Each row has a name. Each piece below is followed by the name of the row it came from. Each question is about the rows just above it.

[111,  64,   6, 102,  86]  K756
[146,  68,  90,  85, 110]  K923
[ 91, 110,  47,  86, 109]  K452
[126,  95, 100, 107, 106]  K559
[109,  69,  47,  86,  93]  K617
[125, 128, 124,  92, 127]  K920
[112, 108,  74,  98, 106]  K983
[ 90,  68, 146, 109,  79]  K819
q: [ 90,  68, 146] => K819
q: [109,  69,  47,  86,  93] => K617
Which row holds [ 85, 110]? => K923
The row with [ 91, 110,  47] is => K452
q: [68, 90, 85] => K923
The row with [69, 47, 86, 93] is => K617

[110, 109, 124, 107,  26] = K452
[124, 103, 172, 110,   2] = K983
[ 63,  65,  69, 116, 133] = K893
[ 59,  55, 129,  89,  82] = K568
[133, 129,  55,  88, 147] = K920
q: [ 65,  69, 116] => K893
q: [129,  55] => K920

[ 93, 126, 104,  86] = K617
[101,  46,  76,  91] = K568
[134,  54,  56,  85] = K893
[107, 101, 106, 108] = K983
[124, 183, 113,  93] = K559
[107, 101,  72,  88] = K371
[ 68,  80, 101,  99] = K756
[ 81, 181,  42,  97] = K452
[ 94,  68,  81, 101] = K923
[ 81, 116, 103,  98] = K819
q: [ 81, 181,  42] => K452
q: [ 68,  81, 101] => K923
q: [183, 113,  93] => K559
q: [ 80, 101] => K756
Which row holds [107, 101, 106, 108]? => K983
q: [183, 113] => K559

[ 76, 112,  87,  94, 114,  79, 139,  91, 103,  72,  82,  92,  79,  91,  91,
 149,  90, 107,  79,  81, 129,  94, 116, 130,  99] -> K568
[104, 104,  94, 124, 116,  89,  85,  87,  87, 112, 128, 108, 109, 113,  86,
  99, 129, 111, 125, 105,  48, 102,  93, 113, 145] -> K923
[136, 116, 119, 128,  75, 181,  54,  67,  69, 158, 108,  81, 119, 157, 117,
 115, 197, 104,  73, 115, 137, 143,  71,  44,  83] -> K371
[ 86, 115,  82,  83, 115,  74, 151,  87,  92,  41,  73,  94,  60,  82,  98,
 175,  60, 105,  78,  85, 127, 112, 140, 103, 106] -> K893
[110,  89,  76,  72,  73, 168,  98, 117,  99,  98,  92,  66,  38,  92, 116,
 104, 109,  91,  84, 110, 193, 117, 112,  78,  30] -> K452
[106,  77,  84, 100, 103, 107,  86, 119,  93,  92, 112,  98,  64,  78,  97,
  71,  90, 107, 129, 100,  93,  98, 108,  98, 104] -> K983
[ 89,  97, 123,  65,  87,  72, 118, 121, 124,  97,  74, 111, 137,  87, 107,
  82,  49,  89,  90,  94,  94,  65,  97, 106,  80] -> K559
[ 77,  83,  60,  75, 120,  62, 157, 128, 106,  18,  78, 101,  36,  45,  92,
 121,  23,  97, 111,  90, 115,  83, 150, 134, 100] -> K938
[ 82,  83, 115,  74, 151,  86,  92,  41,  73,  94,  60, 103,  95,  69, 144,
  78,  54, 123, 110, 106, 111, 104, 136,  14,  84] -> K920
Which row holds [ 79,  91,  91, 149]? => K568
q: [ 82,  83, 115,  74, 151,  87,  92,  41,  73,  94,  60] => K893
q: [106,  77,  84, 100, 103, 107,  86, 119,  93,  92, 112,  98,  64,  78,  97,
  71,  90, 107, 129, 100,  93,  98, 108,  98, 104] => K983

[188,  34,  99, 118,  97,  95, 148, 108, 131,  49,  82, 127, 122]  K371
[ 95, 118,  97,  99, 131,  82, 188, 148,  34,  49, 108, 127, 124]  K452
[143,  34, 174,  18,   2, 120, 188, 148,  34,  49, 152, 105, 116]  K819
q: [143,  34, 174,  18,   2, 120, 188, 148,  34,  49, 152, 105, 116] => K819
q: [ 95, 118,  97,  99, 131,  82, 188, 148,  34,  49, 108] => K452
q: [ 99, 131,  82] => K452

[125, 187,  77, 152, 115,  37, 128,  76] : K983
[108, 129, 106,  22,  72,  78, 185, 160] : K920
[151, 135,  25,  90, 131,  54,  91,  56] : K371
[144, 168,  46, 121, 127,  40, 110,  63] : K568
[141, 148, 116,  49, 177, 141,  97,  93] : K893
[ 75,  97,  93,  35,  81,  60, 200, 161] : K819
[ 61, 200, 114, 177,  97,  49, 141,  93] : K756
q: [ 25,  90, 131] => K371
q: [ 72,  78, 185] => K920
q: [ 60, 200] => K819
q: [108, 129, 106,  22] => K920
q: [177,  97,  49, 141,  93] => K756

